One turning vector, and how many ticks it has turned:
The counts run from 0 to 1183.
[ 85  87 103  63 102 169 136 131 152  71 110  86 101  95 114 115 120 132
  99 144 179 156 155 129 159 119 143 123 131 119 105 135 129 145 110  94
  82 136 135 134 132 104  72 106  95 128 119 111 149 115 117 113 120 170
 160 155 103 132 166 131 131 132  94 159 145 106  69 152 126 105 137 135
 122 126  88 115  97 130 129 111 144 159 155] : 692
[ 87 147 147  54 104 174 150 123 131 118  95 123  90 103 121 121 115 150
  91 127 136 115 130 148 116 121 166 115 117 123 117 136 121 157  91  74
 106 103 126 155 128 130  95  56 123 165 139  73 141 122 136  91  86 135
 122 156 114 130 133 169 139 129 128 147  94  82  77 157 144 131 149 134
 123 127  87 124  81 155 112 128 140 168 151] : 1057
[ 92 137 130  45 130 128 142  80 126 101 104 128 108 161 172 111 158 117
 138 120 172 174 128 152 155 141 159 117 161 106 137  95 138 121 145 104
 117 118 138 113 137 118  80 114 151 152 173 119 108  78 124 122  74 169
 124 169 108 144 151 144 136 106 131 133 136 115 107 133 134 126 107 105
 122 126  77 114 115 149 122 140 121 117 188] : 517
[104 142 118  80 124 127 155 127 120 150 127 103 117  98 115 114  96 139
 120 120 141 155 171 184 122 145 147 109 152 131 163 105 108 123 138  97
 135 106 108 101  85 152  57 108 168 194 144 106 146  67  90 142 113 139
 126 177 120 176 154 186 139 110 121 120 105 110 125 119 133 118 143 142
 128 135  90 118 143 187 104 108 115 101 168] : 156
[ 96 105 107  81 100 152 132  83 135  69 109  95 106  96 132 131 130 116
 115 149 181 167 142 143 154 128 153 118 115 112 129 104 134 125 148 137
 105 164 104 127 132 127  52 130 125 127 143 100 129  55  90 108 100 189
 129 156  65 110 144 135  98 112  95 134 143 115  94 127 118 112 114 104
 137 134  97 123 139 151 116 141 134 105 159] : 385
[ 96 147 135  45 113 147 133 126 140 146 122 133 121 149 148 132 121 121
 125 142 152 167 138 154 125 149 138  99 170  95 119 117 113 124 112  62
 102  80 147 107 127 130  86  91 139 174 143  91 129 117 135 131 108 127
 126 178 137 168 152 192 135 139 144 133 131  91 101 138 141 110 136 150
 126 108  78  88  94 153 113 113 125 125 196] : 675
[108 121  99  54 112 161 135  95 157  61 104  98 112 102 117  96 112 125
 117 111 173 133 164 125 160 131 160 140 139 144 110 110  92 154  95  67
 107 140 127 140 122 123  79  92 113 145 127 121 116 107 135  95  95 170
 170 155  96 136 167 117 172 126 120 139 125 112  83 147 149 111 129 114
 129 151  75 112 102 144 114 120 147 172 153] : 444
[ 92 129 112  69 131 173 125  76 146  87  91 114  76 134 134 126 120 156
 117 104 168 135 133 154 137 124 174 129 145 135 121 132 116 155 132 119
 135 142 124 175 120 106 107  80 111 138 146 121 121 109 137  87 115 143
 126 159  53 121 122 122 136 137  87 129 110 102  96 161 144 157 104  86
 142 147  66 137 120 159 130 135 117 197 143] : 1031
[ 76 146 131  62 118 148 149 115 135  98  91 146 115  90 146 139 132 114
  85 121 127 143 136 139 144 121 171 129 114  84 133  90 141 129 132 108
 119 134 125 123 136 144  55 123 135 144 161  63 104  83 114 105  89 176
 114 158 122 119 145 160 137 107 136 137 118  90  93 114 124 100 149  97
 133 120  93 102 106 168  94 128 137 106 182] : 15
[ 94  99 116  59 105 133 137 135 145 121 129  92 117 128 126 108 113 135
 104 150 182 170 147 155 139 130 130 105 170 108 115 138 156 129 116  96
 105 101 149 104 133  89  73  99 107 158 129 132 148 118 105 146 133 156
 156 163 124 185 176 139 131 131  88 132 130 110  74 151 144  93 146 171
  95 128  86 107 114 160 139 111 137 147 185] : 488
[108 128 127  69 131 142 157 139 144 126 143 108 132 143 126  88 114 121
 135 134 179 165 141 135 147 148 122 104 179 128 130 130 108 124 102  67
 130  96 127 117 117 127  87  91 134 180 128 114 132  94 137 115 124 148
 144 171 119 175 189 149 147 145 130 129 126 110  80 139 149  80 116 146
 102 138  73 111 111 176 129 129 118 139 176] : 1131
[ 72 124 109  96 131 149 158 158 150 131 117 106 108  84  99 105  93 162
  86 123 130 139 160 143 128 112 168 127 151 114 139 151 124 155 104 133
 171 129 105 155 112 123  93  86 122 158 135 120 156 104 112 102 157 140
 122 148  94 142 162 158 126 142  76 141 102 109  81 163 147 116 148 134
 108 149  87 120 119 188 135 120 114 196 142] : 1124
[118 117  78  87 101 140 113 100 138 119 136 121 136 121 132 150  91 128
 131 140 157 183 166 144 135 144 126 109 167 105 109 110  67 128 123  89
  89 128 121 119 111 118  76 126 124 132 129  82 129 103 108 143 132 130
 130 206 106 141 133 205 128 150 132 124 165 114 106 142 105 124 147 135
 168 112  82  78 116 138 121 107  92 118 168] : 496
[ 79 114  84  84 118 143 127 137 152 155 137 100 114  96 114 138  88 136
  95 140 168 161 132 155 115 128 144  98 152 108 144 143 152 144 130 128
 129 110 138 117 116  77 103  88  97 160 128 131 168 128  97 137 152 137
 137 149  83 157 158 150 131 129  62 107  96  93  61 152 139 110 142 152
 106 132  83  94 143 174 146 115 139 148 179] : 736
[100 146  91  70 107 136 108  72 118 112 104 107 118 102 115 131  98 135
 143 145 171 152 157 156 153 131 149  93 152 162 158 120  91 144 129 121
 113 141  98 130 100 128 111 102 124 149 150 118 161  77  85 124  92 143
 133 174  46 119 133 168 119  92 113 110 102 106 132 164 114 160 107 126
 152 134  98 124 165 163 132 121 144 113 146] : 957
[ 96 136  92  88 126 160 122 105 140 150 121  96  95 105 105 149  82 150
 116 121 159 130 139 178 100 138 158 100 140 131 147 125 115 150 139 105
 133  95 133 114  97  98 130  65 103 172 123 122 154 127 121 114 143 134
 154 143  66 149 130 160 151 128  85 101  91  81  78 142 147 132 134 123
 128 137  74  90 133 175 128 132 127 150 179] : 985
[ 76 101 118  75 136 166 162 135 157 109  95 102 107 109 126 125 139 147
  82 112 143 152 143 169 134 115 181 140 131  85 129 131 153 126 141 110
 135 108 149 120 121 117  86  94 115 156 130 113 114 108 153 117 146 168
 145 135 127 163 148 149 157 149  92 139 136 102  60 113 145 109 157 103
 101 133  72 106  93 152 111 130 110 171 174] : 145
[ 68 135 108  53 118 151 141 100 135  96  83 137 103 115 153 145 132 114
 104 123 156 169 125 111 157 116 169 129 133  82 119 114 158 146 125 136
 121 145 136 141 154 104  87 115 108 122 162  93 108 112 110 103  95 173
 115 164  96 104 142 141 125 101 101 135 115  94  87 143 126 122 128 100
 140 121  77 100 104 155 134 125 141 146 175] : 969
[ 71  92 123  44 120 125 148 122 140 101  99  81 124  99 116 124 151 141
 117 161 176 169 151 159 168 107 146  95 165 132 160 152 138 126 126 110
 117 117 146 129 106 121  92 113 118 150 123 137 147  77 142 146 118 182
 144 147  89 163 167 182 120 128  97 124 149 103  96 157 143 134 117 120
  90 115  81 147 132 137 133 132 126 137 159] : 118
[ 88 163 100  44 133 110 130  81 131 104  84 150 134 108 146 125 113 135
 129 106 126 151 171 143 153 132 178 121 164 132 145  88  86 143 112 105
 123 126 124 118 104 146 100 107 143 153 163 108  92  87 108 117  85 146
 131 179 108 143 139 179 167  96 158 119 114 111 148 131 131 144 124  96
 151 140  66 108 131 152 111 116 117 134 166] : 129
[ 62 134 112  54 119 136 149 109 133 109  65 107 117  60 101 141 127 147
  96 121 133 110 158 161 143  98 191 126 119 145 162 122 126 151 133 116
 123 139 122 134  99 145 110  93 117 153 140 106 132  79 127 110 101 170
 147 125  94 136 128 176 155 103 100 121  91  87 120 135 138 147 140  97
 127 138  74 137 121 146 106 134 147 136 145] : 73
[112 154  90 105 124 150 126 124 139 163 139 114 131  96  94 151  71 134
 130 132 147 145 157 167 112 140 131  99 141 129 144 126  82 138 140  92
 136 115 107 122  85 143  99  87 135 181 122  81 158  97 120 116 146 125
 130 158  79 146 132 205 142 139 114 105 112  94  92 123 131 115 138 121
 144 142  69  91 139 176 106 120  96 116 163] : 864
[110 160 111  55 130 130 118  58 120 118 104 132 105 145 137 136 108 139
 154 123 162 148 147 165 135 154 154 113 170 144 150  93  80 144 144 111
 122 121 108 121 112 123 106  99 152 157 163 115 117  78  97 120  87 135
 125 186  61 140 123 165 143 103 129 113  99 114 146 148 116 159 101 107
 157 137  78 124 161 159 119 123 119 129 160] : 65
[ 85 138 118  70 113 145 157 142 134 108 102 121 102  80 116 118  92 160
  87 128 129 141 158 128 132 116 178 125 146 123 124 141 125 164  83 130
 141 145 101 161 119 119  86 103 123 146 155 102 150 109  76 105 123 131
 105 175 104 123 149 164 107 120  94 149 100 108 113 188 133 146 153 150
 130 139  97 126 117 173 136  96 132 178 149] : 874
[ 93 146 119  87 133 186 130  94 130 118 105 117  90 141 139 143 134 136
 136 111 168 148 124 158 136 140 159 114 134 119 137 127 112 130 148 112
 143 122 106 155 110 140 104  87 137 154 157  75 120  87 148  87 107 150
 101 145  54 111 124 163 127 144 110 127 117  96  86 124 131 125  94  79
 144 139  65 136 120 164 112 164  90 149 154] : 910
[ 66 132  94  70 132 129 145 153 146 170 117 116 135  94 101 143 102 132
  99 142 142 163 145 155 124 116 151  99 157 108 158 160 144 148 122 120
 160 118 132 128 105 106 125  88 115 176 135 121 159 103 109 133 156 142
 126 142  95 162 159 184 127 129  81  95  86  94  87 160 144 124 135 137
 104 129  72 107 133 186 148 128 120 156 169] : 29
[101 127 147  80 119 151 154 132 123 111 136 104 102 118 113  90 114 137
 118 139 167 143 149 156 143 139 141  96 148 144 141 144 120 138 115 102
 147 133  84 151 104 146  63  99 159 179 147  92 167  73 101 114 107 147
 105 173  75 136 175 160  94 129 103 141 106 115 105 166 134 127 114 136
 102 148  96 173 137 186 117 135 126 132 140] : 1002
[ 97 144 114  95 137 172 145 103 139 101  99 118 106 123 132 130 129 133
 132 105 172 145 138 163 140 138 157 133 133 115 139 121 100 133 148  99
 144 123 116 152 107 159  83  94 146 162 130  82 115  69 167  85 120 168
 131 139  67 119 135 165 141 153 116 120 123 105  69 107 138 101 106  65
 138 147  60 132 119 162 100 166  97 140 156] : 909
[ 96 149  74 103 144 147 140 110 161 150 131 131 135 130 127 153  88 112
 125 104 159 181 133 150 128 150 145 118 164  90 139 119 107 125 160 128
 156 115 136 116 113 122 100 111 133 163 148  97 111  92 125 110 155 140
 117 168  84 141 141 167 149 143 106  96 111 102  80 102 127 101 127  99
 152 135  56  77 135 177 121 135  82 130 192] : 336
[ 99 171 125  78 118 147 151 125 130 127 111 149 109 103 133 119  87 142
  97 116 116 135 158 130 121 138 164 129 144 115 121 105 100 158  93  97
 145 129  93 141 118 135  72  93 151 171 164  73 128 112  73  93  98 120
  97 188 118 128 147 176 130 118 142 139  92 101 117 158 131 129 155 144
 148 141  94 112 111 186 111  95 124 146 150] : 288
[106  93 127  88 115 177 126  85 137  66 115  75  82 131 133 110 144 143
 116 121 185 146 156 176 143 142 154 130 123 132 130 107 107 115 158 105
 106 127 106 136 105 135  50 112 139 143 126 110 129  66 144  99 115 176
 154 153  65 139 136 132 136 143  82 145 149 122  86 114 130 126 115  86
 128 138  88 142 122 134  97 144 114 134 143] : 387
[ 91 130  81  89 140 138 135 128 163 152 125 113 118 115 130 126  80 135
 102 107 143 156 154 158 113 135 166 137 167 105 130 122 126 153 119 116
 160 101 132 117 106  91 102  88 112 164 140 133 125 130 101 114 164 121
 144 169 110 165 144 153 155 136  89 116 101 103  95 138 140 118 154 128
 123 150  71  70 130 187 143  98 107 169 178] : 215
[ 84 104 103  89 114 157 149 145 166  89 115 110 120  91 120 127 107 137
  84 133 149 178 162 122 146 120 150 137 156  86  98 140 115 136  98 102
 106 141 131 143 131 114  60 111 108 128 127  93 134 123 128 110 152 157
 129 173 124 132 166 164 120 163 104 153 158 107  69 157 126 101 168 136
 126 123  79  96  86 153 132 108 101 170 157] : 877
